Here are some points, each followed by its number:
[ 0.37 -0.2   0.48  0.9   1.6   0.51 -0.44  0.89  0.47  3.05  1.38 -0.05
  0.42  1.14  0.03  1.17 -0.06  0.92  1.47  1.18  1.21  0.54] 0
[ 0.12 -0.09  0.55  1.64  0.41  0.79 -0.44  1.05  0.48  0.51  0.68 -0.12
  0.14  0.25 -0.03  0.17 -0.07  0.69  1.25  0.53  0.19  0.61] 1
[-1.66 -0.32 -1.49 -1.63 -1.9  -1.34 -0.17 -0.42 -1.97 -1.87 -1.08  1.59
 -1.65 -1.02  0.07 -1.24  0.15 -4.21 -1.8  -1.44 -1.22 -1.74] 2
[ 0.19 -0.11  0.48  0.42  0.45  0.83 -0.4   0.53  0.67  1.2   0.39 -0.17
  1.14  0.66 -0.06  0.7  -0.05  0.24  1.02  0.67  0.64  0.53] 3
[ 2.49 -0.39  1.    1.14  1.63  0.71 -1.31  0.23  1.12 -0.7  -0.51 -0.07
  1.42  0.1  -0.49  1.07 -0.6   3.43  1.25  1.17  0.72  1.93] 4
[-0.04 -0.11 -0.61 -0.59  0.54 -0.76 -0.29 -0.66  0.85 -0.83 -0.22 -0.12
 -0.58  0.26 -0.04  0.36 -0.12  1.05 -0.68  0.07  0.32 -0.73] 5
[-0.84  0.13 -0.07 -0.73  0.3  -1.17 -0.67 -1.16  0.33  0.91  0.31  0.01
 -0.58  1.65 -0.1   1.99 -0.33  2.01  1.05  1.18  1.9  -1.5 ] 6
[ 0.85 -0.24  3.2   0.61 -0.56  2.24 -0.47 -0.39 -0.1  -0.02 -0.58 -0.06
  0.44 -0.68 -0.08 -0.69  0.08  0.16 -0.6  -0.67 -0.69  3.22] 7
[-0.06 -0.09 -0.32  0.43  0.61 -0.53 -0.25 -0.13 -0.24 -0.01  0.35 -0.09
 -1.17  0.23 -0.05  0.24 -0.02 -0.52  0.31  0.15  0.24 -0.59] 8
[-1.    0.11 -1.3  -0.95 -0.32 -1.04 -0.91  0.34 -0.88  0.92  5.1   0.26
 -1.5  -0.35  0.06 -0.05 -0.15 -2.74  0.08 -0.28 -0.76 -1.31] 9
[ 0.61 -0.56  0.9   1.13  0.12  0.74  0.66  0.68  1.33 -0.02  0.49  0.
  0.97  0.63 -0.49  0.54  0.06  0.89  1.11  0.05  0.5   0.52] 10
[-0.01 -0.12 -0.35 -1.03 -0.19 -0.38 -0.43 -0.4  -0.65  2.33  0.42 -0.12
 -0.53  0.27 -0.02  0.34 -0.03 -0.6  -0.05  0.08  0.3  -0.38] 11
[-1.59  2.55 -1.49 -2.21 -2.29 -1.43  0.5  -1.33 -1.9  -1.96 -1.05 -0.05
 -1.99 -1.38 -0.11 -1.52  5.86 -4.38 -2.05 -1.87 -1.43 -1.72] 12
[-0.36  0.1  -0.32 -0.76  0.23  1.21 -0.52  1.69 -0.86 -0.67 -0.11  0.04
 -0.35 -0.43 -0.23 -0.46  0.26 -1.4   1.95 -0.42 -0.49  0.08] 13
[-0.13 -0.12 -0.63 -0.4   1.37 -0.58 -0.17 -0.18  0.07  0.46  0.29 -0.11
 -0.1   0.12 -0.04  0.18 -0.1  -1.04 -0.12  0.24  0.14 -0.73] 14
[-0.39  0.09 -0.79  0.25  0.35 -0.72 -0.85 -0.44 -0.57 -0.16 -0.41  0.15
  0.09 -0.03 -0.09  0.04 -0.13 -1.04 -0.7   0.31 -0.48 -0.75] 15
[ 0.37 -0.12  0.72  1.04  0.48  0.89 -0.37 -0.27  2.77  0.48  0.02 -0.12
  1.    0.53 -0.05  0.65 -0.08  5.42  0.27  1.03  0.6   0.7 ] 16
[ 0.53 -0.08  2.4   0.34  0.05  1.32 -0.42 -0.43  0.05  0.38 -0.38 -0.1
  0.02 -0.51 -0.1  -0.42 -0.03  0.59 -0.57 -0.45 -0.39  2.43] 17
[-0.15 -0.19 -0.03  0.62  0.12  0.7  -0.88  1.81  0.12 -0.46  0.11  0.01
  0.53 -0.78 -0.08 -0.4  -0.35 -0.7   1.02 -0.22 -0.58  0.48] 18
[-2.17 -0.11 -1.92 -1.91 -2.05 -1.45  0.03 -1.31 -1.99 -2.08 -0.95  0.22
 -1.88 -1.46  6.08 -1.86 -0.03 -4.53 -1.91 -1.77 -1.6  -1.73] 19
[ 0.06  0.03 -0.47 -0.87 -0.24 -0.07 -0.04 -0.5   1.09 -0.63 -0.57 -0.05
 -0.14 -0.54 -0.11 -0.56 -0.21  1.23 -0.24 -0.65 -0.58 -0.53] 20
[ 0.5  -0.09  0.55  0.2   0.29  0.98 -0.55  0.47  0.24  0.15 -0.32 -0.13
  2.37 -0.25 -0.02 -0.07 -0.09  0.58  0.88  0.   -0.23  0.56] 21
[-0.27 -0.09  0.01  0.61  0.58 -0.13 -0.26 -0.47  0.56  0.29 -0.33 -0.11
  1.24  0.49 -0.05  0.62 -0.08  1.68 -0.3   0.53  0.51 -0.03] 22
[ 0.23  0.02  0.99  0.89  1.57  1.06 -0.8   1.06  0.9   0.88  0.35  0.01
  0.41  0.5  -0.06  0.55 -0.09  0.84  1.51  0.46  0.31  1.12] 23
[-0.22 -0.1  -0.34  0.35  0.63 -0.54 -0.46 -0.23  0.07  0.63  0.45 -0.08
 -0.29  3.26 -0.01  3.26 -0.12  0.53  0.47  4.24  3.25 -0.47] 24
[ 1.37  0.1   1.29  0.34 -0.82 -0.1  -0.85 -0.82  0.68  0.44 -0.38 -0.21
 -0.01  0.63  0.12  0.92  0.17  1.72  0.15  1.03  0.57  0.3 ] 25
[ 0.54 -0.19  0.23 -0.27 -0.02  1.11 -0.48  1.18  0.29  0.28  0.34  0.06
  0.53 -0.91 -0.24 -0.89 -0.07 -0.4   0.72 -0.86 -0.87  0.83] 26
[ 0.97 -0.11 -0.52  0.16  0.41 -0.69 -0.34 -0.22  0.52 -0.13 -0.17 -0.08
  0.22 -0.04 -0.01  0.04 -0.12  0.88 -0.36 -0.21 -0.1  -0.53] 27
[ 0.3  -0.12  0.11  0.18  0.94 -0.21 -0.29  0.4  -0.05  4.07  1.44 -0.12
 -0.26  0.43 -0.04  0.61 -0.08 -0.07  0.71  0.49  0.55  0.02] 28
Which three points above are nearest to each new point by angle, seen from the average point of the numbered points? Their numbers follow each, nearest first.
[ 0.13 -0.17  0.34  0.65  0.46  0.83 -0.41  0.32  0.9   0.23 -0.32  0.06
  1.94  0.43  0.03  0.28  0.13  2.33  0.89  0.43  0.32  0.19] 16 22 4
[ 0.28 -0.11 -0.3  -0.41  0.09  0.28 -0.39 -0.12  0.48 -0.24  0.   -0.12
  0.79  0.25 -0.04  0.23 -0.06  0.46  0.74  0.12  0.16 -0.28] 21 20 4
[ 0.06  0.12 -0.12  0.8  -0.42 -0.37 -0.19 -0.15 -0.15 -0.35 -0.05 -0.2
 -0.65 -0.79  0.01 -0.6  -0.19 -0.04 -0.4  -0.36 -0.74  0.11] 2 19 20
[-1.78  0.53 -1.66 -2.17 -2.17 -1.6  -0.34 -1.19 -1.86 -1.94 -1.01 -0.11
 -2.01 -1.42 -0.04 -1.36  0.95 -4.41 -2.12 -1.85 -1.39 -1.74] 2 12 19
[-0.58 -0.09 -0.49 -0.44  0.26 -0.09 -0.38  0.28 -0.15 -0.47 -0.04 -0.08
 -0.04 -0.03 -0.1  -0.01 -0.03 -1.23 -0.1   0.27 -0.1  -0.65] 2 15 14
[ 1.35  0.   -0.64  0.62  0.61 -0.67  0.67 -0.17 -0.36 -0.1   0.04 -0.12
  0.22  0.29 -0.17 -0.32 -0.44  0.07 -0.16  0.73 -0.27 -0.23] 27 15 14
[-0.09 -0.02 -0.04 -0.04  0.2  -0.08 -0.26 -0.45 -0.46  0.19  0.15  0.16
 -0.36  0.7   0.04  0.52 -0.16  0.48 -0.46  0.7   0.63 -0.03] 24 6 5
[-1.32 -0.11 -1.09 -1.15 -1.57 -1.15 -0.19 -0.85 -1.69 -1.39 -0.8  -0.09
 -1.44 -0.65 -0.04 -0.63 -0.07 -3.95 -1.52 -1.07 -0.72 -1.16] 2 19 12
[ 0.05 -0.1   0.05  0.44  0.81  0.67 -0.39  0.53  0.97  0.13  0.12 -0.12
  0.76  0.43  0.    0.35 -0.09  1.51  0.96  0.7   0.45  0.08] 16 4 23
[-0.51 -0.33 -0.75 -0.31 -0.41 -0.77 -1.3  -0.59 -0.32  0.26  0.22  0.24
 -0.94  4.96 -0.04  4.44 -0.39 -0.29 -0.1   3.06  4.57 -0.6 ] 24 6 0
[ 0.06  0.07  0.49  0.72  0.99  0.58 -0.49 -0.23 -0.21  1.18  0.04 -0.06
  0.55  0.88  0.11  0.82 -0.15  1.55  0.88  1.1   1.13  0.6 ] 0 3 23
[-1.05 -0.17 -0.93 -1.19 -0.74 -0.84 -0.13  0.28 -0.99  0.54  3.77 -0.07
 -1.53 -0.54  0.   -0.47 -0.17 -2.2   0.48 -0.38 -0.28 -1.  ] 9 2 8
[ 1.87 -0.15 -0.09  0.63  1.87  0.09 -0.65  0.54 -0.2   0.07 -0.07  0.21
  0.33  0.67  0.1   0.24 -0.13  2.38  1.    0.25  0.77  0.75] 4 23 16
[-1.34 -0.07 -1.2  -1.21 -1.51 -1.3  -0.3  -0.33 -1.73 -1.16 -0.73  0.06
 -1.51 -0.89 -0.06 -0.89 -0.07 -4.15 -1.23 -1.14 -0.97 -1.34] 2 19 12
[ 0.42 -0.11  0.28  0.55  0.43  0.18 -0.28  0.31 -0.13  1.03  1.29 -0.05
  0.46  0.36 -0.07  0.45 -0.09  0.8   0.94  0.8   0.4   0.2 ] 0 3 1
[-1.43  0.13 -1.28 -2.42 -2.23 -1.57  0.   -1.44 -1.64 -2.15 -1.06  0.47
 -2.08 -1.54 -0.1  -1.35  0.12 -5.04 -2.08 -2.3  -1.41 -1.78] 2 12 19
[ 0.15 -0.2   0.89  0.67  1.23  0.55 -0.36  0.11  1.14  0.76  0.04 -0.23
  0.84  0.73  0.07  0.92  0.1   1.94  0.64  0.5   0.65  0.6 ] 16 4 23
[ 0.03 -0.18 -0.95 -1.42 -1.37 -1.09 -0.21 -1.17 -0.58 -0.87 -0.62 -0.12
 -0.94 -0.67 -0.16 -0.73 -0.12  0.09 -1.4  -1.21 -0.76 -1.24] 2 20 12
[ 0.1  -0.08 -0.28  0.76 -0.07 -0.38 -1.27  0.5  -0.49  0.51  0.06  0.15
  0.23 -0.07 -0.01  0.25 -0.43 -1.53 -0.25  0.31 -0.12  0.17] 15 2 18
[-0.03 -0.22 -0.43 -0.97 -0.8  -0.32 -0.11 -0.85  0.83 -0.47 -0.45 -0.37
 -0.45 -0.34 -0.13 -0.49 -0.22  2.65 -0.79 -0.77 -0.29 -0.31] 20 5 27
[-0.59 -0.11 -0.13  0.86 -0.69 -0.69 -0.29 -0.13 -0.56 -0.59 -0.11 -0.16
 -1.31 -0.8  -0.01 -0.75 -0.01 -1.43 -0.62 -0.87 -0.9  -0.31] 2 19 12
[ 0.36 -0.1   0.53  0.81  0.48  0.51 -0.48  1.93 -0.03  0.51  0.18 -0.09
  1.08  0.02 -0.03  0.11 -0.15 -0.59  1.16  0.27  0.04  0.68] 18 1 23
[ 0.93 -0.1   0.58  0.77  1.1   0.5  -0.33  0.76  0.63  0.47  0.35 -0.13
  0.58 -0.23 -0.03 -0.05 -0.08  0.04  0.41 -0.14 -0.18  0.54] 23 1 10
[ 0.05 -0.11 -0.29 -0.65 -0.5   0.04 -0.35 -0.11  0.92 -0.08  0.07 -0.14
  0.42 -0.19 -0.01 -0.11 -0.09  1.17  0.39 -0.53 -0.15 -0.27] 20 27 16
[-0.22 -0.15  0.18  0.67  0.22 -0.04 -0.55  0.82 -0.46  0.15 -0.18 -0.12
  1.1  -0.04  0.03 -0.06 -0.08 -1.   -0.16  0.33  0.17  0.22] 18 15 21
[ 0.28  0.03  0.   -0.29 -0.22 -0.16 -0.46 -0.65  1.14  0.31  0.06 -0.16
  0.14  0.3  -0.27  0.29  0.05  5.67 -0.46 -0.09  0.24  0.02] 16 22 25
[-0.33 -0.11  0.22  0.3  -0.32  0.11 -0.45 -0.58  1.08 -0.23 -0.49 -0.1
 -0.09  0.51 -0.06  0.48 -0.13  2.03 -0.54  0.67  0.6   0.14] 16 22 25
[ 1.54 -0.09  0.38  0.55  1.29  0.13  0.03  0.58  0.68  0.98  0.29 -0.09
  0.92 -0.22  0.01 -0.12  0.03  1.61  0.66 -0.41 -0.19  0.22] 4 16 23
[-0.03 -0.17  0.05 -0.23  0.03 -0.04 -0.07 -0.62  4.02 -0.12 -0.19  0.02
  0.55 -0.14  0.05 -0.09 -0.29  6.91 -0.88  0.08  0.12  0.12] 16 22 20
[-0.62 -0.21 -0.43  1.17  0.69 -0.44  0.3   0.14 -0.75 -0.11 -0.13  0.2
  0.08  1.35  0.11  0.88  0.03 -0.35  0.86  1.29  1.26 -0.84] 24 8 6
[-1.88 -0.08 -1.25 -2.03 -1.96 -1.3   0.53 -0.95 -2.09 -1.68 -0.94  5.93
 -1.9  -1.42  0.03 -1.43  0.12 -5.37 -1.98 -2.13 -1.59 -1.82] 2 19 12
[-0.71 -0.08 -0.52  0.07  0.03 -0.45 -0.34  0.67 -0.26  0.46  2.72 -0.12
 -1.1  -0.07 -0.1   0.02 -0.1  -0.61  1.23  0.1  -0.04 -0.63] 9 8 28
[-0.72 -0.12 -0.73 -0.02 -0.64 -0.91 -0.33 -0.27 -1.3  -0.57 -0.56 -0.12
 -0.59 -0.59 -0.04 -0.54 -0.09 -3.12 -0.71 -0.6  -0.7  -0.79] 2 15 19
[ 0.01  0.04  0.33  1.18 -0.35 -0.11  0.09 -0.48  0.78 -0.35 -0.23 -0.01
 -0.21  0.17 -0.07  0.02 -0.11  0.9  -0.33  0.35  0.13  0.32] 16 22 25
[ 0.   -0.08  0.14  1.05  0.85 -0.06 -0.36 -0.43  1.33  0.17 -0.14 -0.12
  0.23  1.05 -0.05  1.02 -0.05  3.42 -0.09  0.89  1.12  0.01] 16 22 4
[ 0.43 -0.1  -0.22 -0.3  -0.03 -0.24 -0.52 -0.69  1.8   0.13 -0.35 -0.09
  0.18  0.33 -0.05  0.42 -0.07  4.36 -0.27  0.21  0.36 -0.2 ] 16 22 25
[ 0.47 -0.16  0.94  0.69  0.7   1.34 -0.44  0.75  0.62  0.31  0.1  -0.02
  0.25 -0.06  0.02 -0.22  0.05  0.58  1.44  0.17 -0.2   0.86] 23 1 10
[ 4.36 -0.11  1.17  0.1   0.74  0.32 -0.43 -0.18 -0.02  0.14 -0.37 -0.15
  0.32 -0.35 -0.05 -0.35 -0.06  0.83 -0.15 -0.46 -0.39  1.1 ] 4 17 7
